In the rows, 128 means zero.
A state moves one step at a time under one of 6 hidden systems, and each row is a state written as 18 numbers. Each run below is a few steps of one system.
Z547, seq 1, 11 rows:
[[ 45 144 109 135 128 108  85 141 146 133 180 105 123 129 172 126 146 139]
 [172  96  94 160 147 100  71 106 149 132 149 138 140  67 137  84 122 139]
 [178 111 135 103 132  94 123 131  80 112  88 153 151 126 110 101 143  50]
 [ 88 123 182 112 153 117 124 176 153 129 114 103 127 177  98 161 163  87]
 [118  77 108 152 151 158 156 154 182 133 142  95  89 117  90 123 143 175]
 [158 141  79 101 103 154 162 127 114 121 124 183  88 115  96  72 112 144]
 [145 205 178 110 106 129 102 135 119 148  99 160 104 171 124 140  89 130]
 [116 119 174 182 143 135 141 111 119 141 104  78 128 131 137 186  77 161]
 [ 75 100  84 125 129 156 176  73 103  93 150 133 158  98 140 139 110 139]
 [115 161 119  81  94 148  81 104 137 119 162 180 169 109 156 130 168 137]
 [206 129 162 155 125 111  97 147 125 162 140 109 155 125 181 141 164 140]]
Z547, seq 2 (11 x 18):
[[129 136 105 101 144 143  82 151 130 111  94 133 106  42 139  99 119 136]
 [167 119 203 148 114  89 143 106 126 115 136 195 123 135 115 105 135  99]
 [142 128 154  88 161 174 127 113 118 129 118  48 126 183 110 149 130 106]
 [ 79 128  91 178 110 146 174 159 145 159 141 141 150 110  78 156 142 146]
 [149 124  73  73 126 126 124 125 157  98 122 165 103 141 171 117 108 181]
 [141 183 190 147  92 131 109 133  87 148 110 134  97  77 154 103 128 112]
 [138 108 158 161 161  96 138  74 130 133 158 110 150 195 127 141  91 111]
 [ 85 118  74 110 139 166 116 120 116 124  98  78 168  87 102 159 137 115]
 [113 100 121 130 103  98 131 162 149 114 157 218 150 118 139 136 168 158]
 [189 140 158  80 153 145 104 144 130 121 128  87  91 124 184  91 143 131]
 [134 154 152 196 110 103 173 120 122 168 135 108 126 127  91 102 130  73]]
Z863, seq 3:
[[159 123 158 131 117 165 154 174 173 139 141 122 118  89 137 125 201 153]
 [194 145 126 131 114  95 175 137 134 143 128 123 102 190 131  91 140  96]
 [ 96 185  95 136 101 112  92 143 121 161  91  87  96 132  99 114 108  91]
 [ 81  97 125 180 138  75 100 119 123 125 129 162 106 126 122 137  60 158]
 [118 106 141  85 168 179 123  93  94  81 124 141 121  85 133 116  86 147]
 [118 131 185 115 118 167 152 114 143 119 153 180 182 117 101 159 173 123]
 [186 125 115 105 129 153 142 128 159 146 124  81 154 189 141 168 158 150]
 [119 159  79 161  80 122 172 176 119 164 128  94 108 113 155 118 157 136]
 [113 152 100 131 127  56 106 114 135 120 152 145 101 154 173  77 100 105]
 [124 133 151 148 130 130  44  84 108 131 117 114 121  65 118 103 101 109]
 [122  62 164 150 164 119 135 122  81 115 131 163 168 130  92 156 115 117]]
Z598, seq 4:
[[132 142  73 132  87 136 160 130  56 153 123 130 182 136 129 151 149 107]
 [ 99 128  99 122 154  73 110 185 143 123 146 128 155 148 198 149 146 138]
 [155 117 135 132 139 117  89 111 157 112 123  94 114  47 181  88 139 124]
 [166 102 162 135 106 102 113  84  93 124 143 174 129 126  97  79 142  79]
 [138 123 132  95 157 129  90 164 119 146 100 104 145 187  71 153 142  86]
 [117  84 133 161 153 118 156 195 176 127  86 116 113  95 103 158 134 149]
 [118 117 128  93 114 144 169 117 141  89 126 144  41 127 132  81 116 156]
 [108 195 159 132  82 168 104 105 128 168 162 140 102 152  90 119 131 135]
 [146 131 117 175 151 132 133 110 122 163 136 116 159 177 110 176  65 165]
 [ 84 139  72 114 138 137 173 130  90 102  88 120 147  86 155 148  90 131]
 [ 78 136 142  98 101 116 117 113 149  91 167 176 150 112 187 133 166 141]]
Z598, seq 5:
[[133 160 154 145 110 140 152  90 164 144 133 158 150 184  96 178  98 156]
 [112 124  87 127 115 165 165 120  84 134 100  74 138 137 152 180 103 169]
 [ 62 142 103 142 124 116 163 146 112 116 182 162 148 102 186 124 138 142]
 [163 165 112  98 135 135  80  81 162 121 166 125 154 121 188 107 132 138]
 [190 121 144 168  97 110 107 105  77 153 113 125 177  89 140 133 149  99]
 [125  87 119 108 168  68 127 153  91 105 115 119 149 173 140 126 136  72]
 [105 111 121 110 148 121  92 168 186 114 106  99 119  78 109 114 175 100]
 [182  76 160 138 113 121 127 124 158 120 133 169  76 120  99  92 146 155]
 [149 167 156 107 126 161 130 148  85 153 107 115  71 170  77 106 110 105]
 [ 74 148 142 176 137 112 154 146 171 151 112 127 127 160  78 169  96 131]
 [ 99 102  77 110 127 159 149  94 145 100 111 111  97 124 132 146  82 193]]
Z847, seq 6, 11 rows:
[[ 70 145  88  89 156 115  91 110  97 108 132 116 152 135 122 110 112  70]
 [100  76 120 153 133 117  87 141 188 131 128 139 166 111  97 178 154 159]
 [203  71 144 102 142 145 156 149 114 100 115 144 112  99 147 107 157 151]
 [104 190 171 106 119 139 156 162 120 135 134 127 106 134 115  92 163  65]
 [122 130 116 150 116 105 116 112 181 157 130  77  99 209 104 147 117 138]
 [140  95  62 155 103 131 138 132  78 140  99 146 103 100 113 123  86 172]
 [ 95 159 163 107 151 113 111 141 109 101 147 216 136 117 154 119  92 132]
 [123 147 189 115 143 162  88  88 172 117 106  74 135 109 138 161 120 135]
 [151  85 122 150 106 161 201  82 105 129 140 117 163 127 100 142 152 125]
 [121 153  61  71 134 133 145 158 109 123 158 142 146 166 165 111 153 117]
 [121 167 128 173 116  95  88 177 182 167 125 107 128  98 164 147 144 152]]
Z847, seq 7, 11 rows:
[[159 183 170 137 104 183 168 125 121 153 131  94  98 130 162 136 123 170]
 [135 187 112 160 109 125 176  76 104 150 151 105 138 156 153 116  85 114]
 [105 151  54 135 113  99  90  85 111 136 132 122 178 130 157 147  95 125]
 [127  86 121 154 141 101  84 124 116 121 137 153 190  70 167 155 135 145]
 [156  92 169 108 180 128 120 126 132  92 139 123 163  75 155 104 166  87]
 [131 119 141 110 129 131 144 134 165 124 127  93 142 130  87 108 202  58]
 [150  90  90 125 107 107 139 173 147 150 126 107  99 190  92 120 175 125]
 [127 129 100 141 127 104 127 207 106 148 110 146  57 130 117  97 110 153]
 [108 160 176 143 135 102 105 132 144 123 108 166  66 127 110 107  67 136]
 [112 127 171 113 111 163 105  57 116 115  94 128 104 136  86 150  77 138]
 [100 114 130 108 127 195 161 102  88 121 146 152 165 149 101 176 116 162]]
Z863, seq 8, 11 rows:
[[152 202 136 154 108 116 121 177 126 175 111 127  94 143 155 136  96 154]
 [ 94 167 146 164 126  94 161  87 116 115 108  97 103 127 164 119  60 110]
 [ 71 109 112 122 106 139 105  34 112 102 146 131 138 114 108 123 103 117]
 [135  87 116 121 137 168  85 115 100 132 174 170 185 119 115 156 141 173]
 [178 126 141 109 171 154 155 178 121 129 130 126 182 106 175 156 158 141]
 [140 144 142 125 108  96 179 147 171 118 112  84 133 128 170 123 191  85]
 [130 109 100 139  84  88 101 116 142 144 138  85  74 166 113  84 158 107]
 [122 125  95 158 148 111  77 157  85 162 143 146  92 115  86  81  87 128]
 [116 133 153 126 190 108 114 144 119 100  89 179 144  93 113 136  64 113]
 [105 104 190  96 124 153 142  97 154  80  77 133 129 111 114 173 133 132]
 [124  99 147 107 100 186 170 117 133 132 163 121 111 178  97 150 172 168]]
Z948, seq 9:
[[ 84 114 178 107  89  85 109 148 131  96  78 145  89 131 149 151 150 120]
 [129  90 175 144 154 160  97 105 118 133 173  77  78 127 130 101 123 158]
 [150 153  85 143 148 169 164 105 129 147 166 156 148 118  67  91 103 121]
 [126 169 110  90 100 118 138 142 153 121  74 174 163 165 113 183 123 129]
 [102 107 173 137 106 125 115 167  98 127 107  96  99 121 187 170 146 170]
 [114 117 124 159 153 132 155  91 115 121 198 100 100 114 162  71 105 134]
 [137 179  81 119 121 142 112  78 174 141 142 144 178 119  90 114 127  95]
 [161 111 139 128 102 101  96 158 112 140  84 153 181 141 127 195 158 130]
 [112  91 149 117 168 112 146 177  67 106 121  87  98 124 183 122 126 125]
 [ 90 133 123 132 148 125 150 109 185 112 168 116  92 100 115  65 138 102]
 [193 129 113 120  90 137  93  81 175 145 116 152 141 147  75 124 143 133]]
Z309, seq 10, 11 rows:
[[100 129 150 139 167 121 117  98 199 107 109 102  83 116 105 114  77 135]
 [150 105 121 130  66 157 148  64 109 122 108 162 116 129  76 132 116 150]
 [105 145 129  96 139 160 142 167  68 136 155 171 159 175 131 167 127 150]
 [107 149 137 154 177 146 144 151 185 134 144  83 151  98 169 159 120 157]
 [159 120 107 146  78 101 180  65 162 111 126 117 120 118 163 101 140 127]
 [113 162 103  93  82 122  89 104  59 139 149 131 137 167 141 111 150  92]
 [119 113 150 167 177 107  55 158 121 156 151 111 168 120 126 153 126 124]
 [178  74 120 138 169 109 151 116 150  93  88 127 138  65 133 104 117 114]
 [107 138 137  67  82 135 142 131 120  94 101 169 106 121 105 102 175  85]
 [118 120 169 117 137 150  78 173 137 160 155 109  91 184  96 141 156 155]
 [181 121 112 186 161 139 166 156 127 164 120 109 108 107 103 114  86 155]]
Z948, seq 11 (11 x 18):
[[140 142 126 177 166  94 138 169  77 149 148 156 133  96 156  97  87 119]
 [106 159 143 111 158 102 135  83 173  89  86 114 137 117 125 120  87  67]
 [119  70 159 129  88 148 100 103 137 124 111 118 143 106  86 161 189 128]
 [164  75 110  99 164 153 136 157  77 127 176 142 121 177 126 112 135 157]
 [117 202 105 111 152 141 166 190 166 137 125 136 108 109 131 100 123 114]
 [141 136 156 164  66  81 140  97 187 130  86 134 100 139 133 146 123 140]
 [122 106 125 130  95 153  84  85  45 144 124  85 103 136 125 130 110 140]
 [ 74 133 109 150 184 136 118 150 110 138 185 170 161 120 100 120  98 127]
 [160 141 128 100 167 135 147 118 201  95  90 143 170 100 145 158 111 141]
 [145 111 170 116  57 139 160 116  93 117 111 126 126 106 162 140 196 121]
 [108 123 127 122 143 120 124 132 104 143 196  87 106 208 144 104 145 113]]
Z309, seq 12:
[[133 106 118 102 141  74  82 118 105  84  86 167 146  95 165 122 102 109]
 [102 110 209  95 133 153  95 117 113  94 113 129 123  82 115 129 159  98]
 [157  76 166 117 160 160 152 134 151 124 162 125 121 158  68 112 168 119]
 [165 145  62 112 132 166 165 179 145 157 116 125 122 138  83 116 145 140]
 [112 168 110 146  92  83 138 196 154 148  98 150  90 144 154 143 116 159]
 [109 150 156 146 122 111 117 100 106 124 109  87  63 134 171 120  63 153]
 [ 96 134 148 165 125 137 135  51  97 128 150 150 143 122  90 120  76 111]
 [124 102 105  95 155 155 117  91 126 110 142 166 205 151 106 176 118 140]
 [134 113 129 114 124 165 147 161 134 119 129 124 176  80 174 172 187 161]
 [147 131 145 122 124 106 172 145 155 117 165 101 111 137 195  89 185 115]
 [145 173  98 132 108 113  94 107 140 163 140  69 104 148 118  78 141  79]]

Name the system that made each run.
seq 13:
[[ 81 141 144 137 147 101 174 120  77 117 147 164 127 165 117 114  79  90]
 [ 78 135  99 100 160 166  87  90 173 114 130 112 157 120 106 163  99 153]]
 | Z309
seq 14:
[[205 153 149 148 116 107 100 141  92 162 161 161 138 124 166  95 142 126]
 [136 173 150 145 164  99 147 138 108 139  95  84 142 150 123 125  93  55]]
 | Z948
seq 15:
[[153 122 104  84 128 116 140 136 133  93  45 134 146 121 157 172 108 139]
 [ 72 110 187 122  88 125 141 139 104 102 131 119 102 101 171 134 185 125]]
 | Z598
seq 16, 2 rows:
[[117 171 101  85 151 102 115  98 159 104 130 120 143 191 169 137  92 118]
 [116 117 123 159  86 141  94 107 122 139 104  99 162  48 140 159 156 139]]
 | Z598
seq 17:
[[179  99 112 106 109  91 165 126 122 112  87 127 133 156 106 109 166  66]
 [ 76 124  98  95 119 130  87 192  97 140 116 108  96 139  97 120 163 110]]
 | Z309
seq 18:
[[155 148 122 115 128 175  92 116 147 145 188 168 177  96 134 124 167 156]
 [201 165 140 130 136 110 169 148 116 146 119 139 181 158 169 152 137 115]]
 | Z948
seq 19:
[[146  99 210 110 133 142 103 149 101 121  90 119 122 159 116 178 136 134]
 [ 88 119 137 132 160 171 197 166 146 136 145  81 108 155  97 145 141 136]]
 | Z863
seq 20:
[[117 147 110 118 182 153 138 170 170 133 175 112 172 104 145 123 170 120]
 [185 129 108 136  95  86 133 128 206 129 110 109 118 119 158 109 173 127]]
 | Z309
seq 21 (2 x 18):
[[138 156 198 138 151 149 168 143  64 133 129  96 125 122 167 130 117 108]
 [ 81 133 114 131 142 117 164  85 175 118 146  92 164 150 104 131 140  73]]
 | Z863
seq 22:
[[182 154 171 111  92 142 144 131 132 153 128  90  91 175 123 105 175 103]
 [118 131  94 176 110 113 143 160 109 180 129  91  92 181  78 127 120 124]]
 | Z948
seq 23:
[[139  81 131 133 167 167 116 163 152 141 180 110 143  99 114 113 187 142]
 [209 119 105 123 151 103 172 177 155 131 109 153 136 130 113  97 152 100]]
 | Z863
seq 24:
[[132  92 138  91 107 123  43  94  79 109 112 130 112 135 144 130 124 137]
 [120 120 183 158 180 140 120 164  78 145 167 143 171 107 118 133 137 103]]
 | Z547
seq 25:
[[192 111 110  99  82 107 106  88  98 114 126 132 109 121 170  76 154 114]
 [121 167 159 131 142 112  80 160  91 166 151 125 127 156 100 100 142  67]]
 | Z948
seq 26, 2 rows:
[[165 124 196 172 143  97 141 174 141 146 122 119 125 112 116 112 165  84]
 [134  87 104 114 154 123 177 120 159 113 118  75 102 190  89 113 126 102]]
 | Z547
seq 27:
[[ 95 121 161 143 104 135 165  54 155  98 103 121 104 102  89 119 106 108]
 [120 101 103 100  98 165 108  82  96 128 151 164 138 177  74 147 123 155]]
 | Z863
seq 28, 2 rows:
[[100 131 117 116 154  96  90 139 196 117 111 143 113 176 119 161  86 166]
 [133  93 151 143 121 160 127 130  96 114  90 118  89  42 129 121 115 159]]
 | Z547
